One turning vector, and how many steps it has turned:
The counts run from 0 to 289.
[  0  -3   2   1 -12  31   7  -5   8  -1 -15  -3 -11 -10 -18   4  -7  -7
  -1  -4   9 -13  -7 -10 -11   1   4   0  15  -2 -21  16  -7  -3   5 -16
  14  -1   5 -15   0  11   0 -13   8   7   1  -3  13  -2  -2   4  -3   2
   9 -15 -22  -3  14  11  -3  13  -1   3  -5 -28  19   5  19   7  -6  10
 -18  -5   0   8  -5   0  13   0  -8  11 -20  -3   0]
186
[ -3   0   8  -4 -14  12   2 -16  14  -9 -15  -2 -21   6   1   6   1 -20
  -7 -10   5  -7 -17  -4 -11  13  10   5  21  -4  -4  21   8   7   0  -5
  18  11 -10 -30  -5  11   4  -4   8  -2  -3  -5  20   1 -12  -1  -2   4
  -6  -5 -11  12   0  15   6   2  -7  -4  -4 -19   3   1   6  -1  -8  25
 -17  -5  -4  -7  -5   1   3  10   1   8 -18 -11   6]
168
[  4  -4  -6  -5 -12  22   6   3  12  -9  -7 -16 -20   1   1  11  -5  -9
  -9 -25   0   6 -12 -11 -19   7   9   1  -2   9  -2  11  -2  -2  -2  -4
  15   9  -6 -24   2  21 -10  -1   9  -3   6   5   6  -4 -16   2   4   8
   9 -24 -25  12   8  14   2  11   7   2  -3 -20  18  12  -1   3  -1   8
 -10   5   4  15 -10 -10 -10   0 -13  -4  -9   3   9]
78
[  5   0   1   4   4  20   8  -5   1   1 -12  -4 -18  -4  10  10  -3   1
  -1  -9   0  18 -24   0  -2  19  18  -5  13  -2   0  17  -5   1  -9 -11
  15  11  10 -27  15  19  -9   1  22  -3   3  10  -1   4  -8  -3   0   7
   9 -20   0  10  -7  14   0   2  -1  -1   8 -32   8  -1   9 -10  -5  13
   1   2  -1   5 -11  10  -1   7  -2  -9   0  -9  13]
144
[  6  -2   5  -2   1  29  -5 -17  -2   1 -10  -6 -15 -14  -8   1  -7  -4
   3  -3  -1  -2 -19   6  -7   5   6   1  17  -6 -21  24  -8  -6   0 -16
   4  10   5 -24   6   9  13  -2  13   1   6  -3   8   2   0  12  -4  12
   8 -11  -7   1   2  20  -9  11  -7   4   1 -31  17  -5  26  -7   6   1
  -5  -7  -3   8 -17  -2  12   3 -14   3  -8 -13   0]
37
[ 11  -7 -10   8  -1  21  15   4   3   0 -12 -11  -8 -16  -9   6  -7   2
   7 -19   4   7 -15  -3  -2   6   3  -3  19   3  -9  22 -22  -4   6 -15
  11 -11  13  -9  12  15  -6  -4  13   7 -11   5  -6   7   9   5 -13  13
   8  -9 -19  -6   7  15   0   7 -12   1  -2 -17   1  -1  14   1  -1  17
  -4 -10  -1  14  -7  -3   6 -16  -4  14 -20  11   3]
119
[ 12  -5   4   0  -9  24   7  -2  -2  -5 -10   1 -28   0   2   4  -4  -2
  -6 -19   1  -5 -19   5  -7  12  13   8  20 -10 -14  24  -4  -7   5  -6
  10   3  -2 -11   7   2  -2  -6  -5   3   0   1  14 -14   1  -4   0   6
   0  -7 -15   1  -8  20  -4  11  -9   0  -9 -33  -1   8   5  -3   3  10
  -9  10  -8  22  -8  -6   6   6  -2  12  -9  -3  18]
14
[  5   2  13   3 -14  12   5  -6   4  -3  -6  -5 -29   7   9   4   4  -7
  -5 -22  -1   5 -20   2  -8   8  10   6   9  -9  -5  24  -4  -2  -5  -3
  17   6  -4 -20  11  10   0  -1  10  -1 -11   6  18 -10 -16  -6   0  10
  -5 -14  -7  16   1  21   0   1 -15   0  -9 -27  -4   0  21  -8  -6   9
 -10   9  -5   5 -10   6   1  13   0  10 -16  -4  15]
9
[  0  -7   0   2   3  28  -8 -13  11 -15  -9  -4  -8   1  -2  11   0 -15
   4  -4   5  -6 -18  -5 -13  11  11  -3  -5  15   2  17   0   6  -7 -10
   3   7   4 -37   2  15  -2  -2  13  -7  -2   0   4  14 -16  11  11   2
   6 -15  -4  25  -2  22   3   8  11  -1  -2 -10  10  -8   4  -3  -5  19
  -8 -14   3   0 -20   0  -2  -2 -11  -3 -11  -3   8]
61
[  5   1  -1  -3   3  30  -2   6  -2 -10  -6 -11 -13 -20  -1   4  -5   6
  -9  -7   0  -4 -20   2 -15  19  13   1   0  21   0  24 -14   3   6 -16
   6   0   5 -25  10  19 -11  -2   3   6  10   9   2   4 -12   4   7   5
  12 -15  -1   3  -5  24  -1  13   5   2   9 -16  12   1  12  -1  15  13
  -1   0   3  15 -10  -7  -3  -8  -8  -9   4   0  10]
217
[  0  -2  -4   4  -1  37  -2  -3   2 -10 -21  -5   3  -9  -7  11   1  -4
   0  -7   8  -6  -2   2  -8  14  18  -3   5  23  -9  26 -14   2   1 -13
   6   6  15 -14   3   7  -3   1  11   3  -6   7   4  20  -6  14   3  16
  17 -13  -2   7   5  21   4   7  -1   1  -1 -15   7 -15   9  -5   4  19
  -6 -11   3  12   0   1   7   2  -2  14 -18   3   4]
52
[  6  -7  -8  -2  -8   8   1  -3  17  -1  -4 -18 -18 -11  -7  -1  -4  -8
   4 -27  -3  -1 -19  -5 -11   4  -3  -5   7  -4  -5  20 -15 -10   6   1
  14  -1   0 -21   3  21   9 -11   5   4  -8   4   6   2   3   4  -8  14
  -6 -10 -15   5   7  23   1  -7 -12   0 -14 -16   3   4  21  -1   4   7
 -10  -6   2   3 -20  -7   5 -13 -12  14 -21  -2  14]
106
[  2  -2  -6  -4   4  23  -3  -3  10  -8  -7  -7   2 -14 -14  11  -3   0
   2  -1   9  -1 -15  -6 -14   6  12  -7   1  13  -4  23 -19   5  -1 -14
  10  -1  18 -17  11  20   1   1  20   0  -6  11  13  18 -12  13   2   5
   9 -18   3  13   6  19   5   7   7  -1   8 -18   8 -11  25  -8   3  11
  -6 -13   5   1 -10   6  -1  -5  -6   8  -4   1   1]
210
[  9  -2  14   0 -10  19  -1 -14   3 -10 -10   4 -20  -7  -5   3   4  -9
  -7  -6   9 -11 -22   0  -7   4  13   4  23  -4 -15  22  -6   3   4  -6
  14  -7   5 -12  15   3   5  -5   4  -3  -9  -1  27  -4  -2  -4  -4   4
 -11  -3   2   1  -7  21   0   8 -10  -4  -7 -24 -11  -6  13  -5   2  16
 -14  -3  -6   7  -8   4  11   6   5  16 -17  -6  14]
19
[  6  -5   0  -9  -6  19   1  -7  14  -1 -13  -6 -22  -2  -1   8  -7 -14
  -8 -15  -2  -3 -15   0  -8   7   7   4  20 -11 -13  21   4  -7   1  -5
  12  18  -8 -25  -5  12   9  -6   3   0   8  -3  17  -9   4   3  -4   9
   2  -7 -16   6   5  15  -2  -1  -6   6 -10 -34  15   6   7  -3   1   9
 -13   6  -8  10 -10  -7   5  10 -14  10  -7 -10   7]
173
[  5   0   4  10  -1  27   7   0   3  -4 -14  -5 -14  -4  18  11   1   0
  -8 -21  -3  11 -11   8   0  26  20   7  10   9   8  25  -3   3  -3  -4
  22   9   4 -20   5   9  -9  -8   3   4   4   8   3   5  -9  -3   5  16
   6 -10  -2   7 -14  22   6   2  -9   1  -1 -28  -5  -5   3  -7   5  18
   3   9  -3  17  -6   6   8   0   4   8  -3  -1  25]
149
[  7  -9  -2  12   7  21   7  -1   0 -15 -13   1  -4 -20  -2  -7   7  -2
   3 -10   7   0 -25   3   1  10   2  -6  13   8 -10  24 -19   6   0  -9
  13 -11  13 -19  19   9 -10  -4  13  -9 -14   8   1   5   5   1  -4   5
   5 -10   4   8   1  22   6   4  -6  -3  -2 -13 -12 -13   9  -7  -7  23
   0 -10   3  -2 -13   6   7 -20  -5   9 -20   2  10]
125
[ 12  -8  -7   8  11  21   6  -6   8  -6 -14   0  -3 -12  -3   5  -2  -4
   1  -8   9   4 -13   1   2  14  13  -6  16   7   8  19 -12   9   1  -5
  19  -3  24 -27   6  20  -8 -13  10   2  -1   5  -3  17   4   2   2   4
   5  -9   3   4 -11  16   8   1  -1  -3  -4 -20  -8  -9   7   0  -4  22
   0 -12   3   2 -13  11   7 -14   3   9 -11  -7  17]
136
[  1  -2  -3  -2   0  36  -8   1   2 -10 -19  -5  -3 -10   1   8   4  -4
  -1 -11  -1  -9 -13   8  -5  16  15  -2   3  24  -3  28  -7  -4  -2 -18
   0  18   4 -26   3  10  -1  -2   4   6  -1   7  -2   9  -2  14   2  17
  12  -7  -6  14  -5  19   2  -2  -7   6  -8 -10  13  -8   4  -6  11  20
  -1  -2  -3  15  -9  -5   5   1 -11   5 -10  -1   7]
54
[  6  -6  -7  -8  -1  27  -3  -6  16 -13 -10  -6  -1   4  -3  26  -6  -7
   2  -5   4   5  -6  -6 -16  14  20   2  -3  17   6  23  -8   2   1  -6
   4  10  14 -21   5  10   3   3   8  -4   3   9  13  21 -11  11   4  12
   9 -11  -2  16  -6  22   5  10   3   0  -1 -17   6  -6   5  -4  11  16
  -3  -6  -1  15 -10  -4  -2   6  -4  11  -1  -1  16]
64
[  5   0   7   9  -3  26   9  -5   3  -6 -13  -4 -22  -4  13   8  -5 -10
 -12 -16  -1   8 -11   2   0  16  13   8  16   7   6  19   4   3  -4 -11
  14   7  -1 -34   1  13 -13 -11   5   2   9  -2  -6  -4  -9  -7   6  10
   2 -10 -19   7 -12  18   0   5  -8   9  -6 -18  -1   0  -5   3  -3  24
   3   7  -5  16 -11   1  12  -6  -4   1  -7  -2  14]
151
[  6 -11 -10  -6   6  31  -4  -1  12 -12  -9  -3  -2 -17 -16  11  -6 -10
   1  -5   7 -15 -10   2  -7   5   6  -2   9  14   0  26 -12   3   9 -13
   2  -3  10 -26  -3  18   1 -15  -2   7  -1   1   9  11   2  20   2   6
   5  -3 -11   5   2  22   7   5   3   8 -10  -6   9  -6  13   7   8  20
  -4 -10  -1  12 -14  -7   7 -15 -13  16 -12   7   5]
203
[  8  -3  -4  -4  -7   4  -3  -7  14  -1  -6 -19 -20 -11  -4  -3  -1  -7
   6 -22  -6   1 -23  -4 -13   4  -1  -2   3  -6  -8  23 -14 -12   1  -2
  13  -2   0 -20  11  18  12  -1   7   2  -8   4  14   5   1   2 -11  14
  -4  -9  -6   4   9  25  -1  -6 -14  -7  -9 -16   5   2  25  -2  11   2
 -12  -6  -1  -2 -18  -5   1  -5  -6  11 -18  -7  16]
105
[  5  -3   1  -5 -10  16   4 -12  20 -13 -17  -7 -12   4  -2  18  -4 -19
  -9 -15   6   2  -6  -7 -12   8  10   8  22  -6  -6  24  -2   6   4   1
  21  10  -1 -13  -3   9   6  -3   8  -5  -3  -3  27   4  -5   1  -6   9
   1  -5  -9   9   5  16  12   5  -4   1  -3 -27  -4  -5   6  -3   1  17
  -9  -7  -6   2   1  -2   9  10   2  25 -13  -5   0]
170
[ 13 -16 -11   9  11  20  13  -6   5  -5  -5  -4  -7  -2  -2  13 -11  -7
  10 -12   4  11 -21   1   2  12   5  -1  19  -1  -2  20 -18   3   0 -10
   2  -4  17 -20  11   9  -6  -2  14  -8  -6   4  -6   9   5   9  -4   8
  11  -9 -18   8  -5  21   6  12  -2   3   0 -20  -5  -9   6  -1 -11  25
   5 -11  -2  13 -15  -3   2 -17 -11   9 -11   8   7]
130
[ -2  -7  -5  -4   3  25  -9  -6   6  -3 -12  -3  -6 -10 -10   7   1  -5
  10  -7  -1 -18 -16   4 -10  11   9  -2  -4   9  -8  32 -10  -3   7 -11
  -3   4   5 -28   1   8   9  -6  -5  13  -7   7   6  13   0  17   3   5
   7  -4  -4  11   2  29   3   1  -7  -1 -12 -11  13  -6  24   2   9  21
  -7  -9  -1   8 -15  -3   1  -6  -9   7 -16  -2  13]
201
[ 10  -7  -5   2  -2  15   3 -13  16  -6  -7  -3  -3  -4  -9  12  -1 -10
  13 -10   3   7 -21  -6   2  -2  -3  -8  19  -3  -1  27  -9   1   0 -12
  16  -5  10 -27   8  13   4  -7  24  -4 -11   1   6   5   7  14  -8  11
  -3  -8  -9   8   2  12   5   0 -12   3 -11 -12  -4  -8  15  -2  -9  21
  -5 -11  -4   1 -21   8  12 -15  -9  15 -21  -3   8]
276
[  0   0   2  -2 -10  29   5  -9   5   0  -9  -4 -18  -7 -15   9  -6  -9
   2  -3   2 -11 -12  -9 -11   4   4   1  15  -4 -19  18  -1  -5   5 -16
   8   5  -5 -22   1  11   6  -6  10  10   0  -3  13  -6  -2   4  -3   3
   4 -12 -28  -3  11  10  -7  10  -6   7  -4 -25  22   6  20   6   0   9
 -19  -2  -4  10 -10  -6  10   3 -11   8 -16  -4   0]
185
[ 11  -4  -3 -10 -12  10   2   2  14 -12  -2 -12 -22 -10  -5   3   0  -3
   1 -16  -3  -4 -33  -7 -22  14  -1   5  13  -3  -9  26  -7  -6  16 -10
  11  -2 -11 -20  12  17   3   2   4  -5   5   3  19  -5   4  -2 -14   3
 -10  -4  -9  -4  -5  17   1  11  -7  -8   1 -12   5  12   7   3  12  15
  -9   1  -2   6 -15 -16  -5 -11  -9   3  -9  -2  12]
99
[  6  -7  -6  -8 -17  13  -1   2  21 -10 -10  -3 -17  -3  -5   0   3  -8
   1 -22   3 -13 -25  -7 -19   9   6  -7  -2   3  -6  22  -6 -11   4  -1
  13   2  -8 -18   5  20   1  -5   3   3 -10   9  16  -1   0  -3  -7   4
 -10 -13  -6  10  -1  19   0  -6  -6 -14 -17 -12   6  11  10  -2   1  15
 -22  -2   2   2  -8  -5 -11  -1  -3   9 -21   1  23]
94
[ 15  -8  -2  -6  -9  23   6  -3   8  -5 -11   5 -13  -5 -11  12  -7  -3
   0 -10   8  -2 -19   1  -7   3  10   1  31 -10 -17  25 -10  -5   8 -12
   8   6   6  -2   6   6   3  -2  14  -6  -7   4  22  -2   9  10  -9   9
   0  -9 -12   3   0  10   1   7  -4   0  -6 -32   1  -3  12 -10  -4  14
 -15  -1  -9  17  -4  -6   8   6  -7  23 -12   1   2]
24
[  4  -3   3   5  -3  42   4  -3   0 -13  -8   3   1 -12  -8  15  -2   2
   2   8   6  -4 -10  -3  -8   8  10   2  15   8  -9  23  -9   7   9 -23
   9  -5   5 -15   7   7  -6 -11  18  -7   3   0   4   4  -3  12   0   9
   7 -15 -14   3  -2   9  -1  25   4   9   8 -17   7 -10  12  -5   0  16
  -3  -4  -2  17 -10   0  16 -14 -10   6  -7   6  -2]
46
[ -2  -5  -1   7  -1  33   1  -9   0  -7 -21  -5   1  -7 -11   8   1  -9
   3  -8   9  -8  -4  -2  -7  12  15  -3   9  20 -12  21 -12   4  -7 -17
   7   4  13 -20   0   9  -5  -4  15   3  -7   2   0  20 -12  10   4  13
  18 -15 -11  14   9  17   3  10   0   1   1 -14   9 -12  13  -3  -5  20
  -9 -14   6   4  -1   3   6   0  -4   9 -24  -1   0]
51
[  3  -5   3  -4  -5  28  -2   0   3 -16  -6   0  -8 -14  -6  12   3   2
  -1   0  -1 -13 -23  -1 -11   8   4   7  10   5 -20  33 -12  -1   9 -19
  -1   2  -6 -12  16   3   4   4  10  -7  -4   3  22  -7   4  15  -8   8
   5  -7  -7   8   5  19   3  16  -3   9   3 -16  10  -9  14  -5   5  16
  -4   2 -11  14 -11 -10   8  -5 -16  12  -6  11  -1]
194
[ 10  -6  -3  -4  -5   6   5  -8  14 -10  -8 -18 -17 -11 -13  -5  -7 -11
  -3 -19   9   2 -23 -13 -19   4  -3   2  14  -7 -13  19 -18   3   6  -2
  18 -11   4 -16  12  17   4   2  12 -10  -4  -1  18   4   0  -3 -12   3
   0 -12  -8  -4  11  18   7  12   1  -7   5 -20   0   6  12   3  -2   6
 -11 -15   7  -5 -12  -5   1  -9  -4   9 -22  -6   3]
102
[ 16  -4   0   2 -12  18  11  -5  12 -10  -3 -13 -21  -1  -4   4  -3  -3
   2 -16   2   9 -20 -10 -20   7   8   4   7  -8  -5  14 -13  -3   5  -1
  19 -11   3  -9  17  16   5   1  10 -11   6   1  19   3  -7 -11  -8   9
  -5 -17 -10  -5  -4  17  -5  17   2 -12   4 -29  -1  12   6  -4   6   0
 -10  -6   3   6 -13  -5   1   4   7   3 -10  -9  19]
250
[  3  -2  13  -4 -10  22   1  -8   7 -14 -16   6 -19   1   2   8   5  -8
 -11  -5   6  -9 -23  -3 -13  21  17   5  21  -3  -7  25   5   5   5  -8
  17   7  -6 -20   9   7   1   0   4  -5   6   2  25  -2  -4 -10  -4  -2
  -5  -7   3   3 -10  15   5  11   0  -6   1 -29   0   2  -2  -4  -3  20
 -16  -1  -7   0  -5   4   2  11   5   7  -8 -14  14]
166
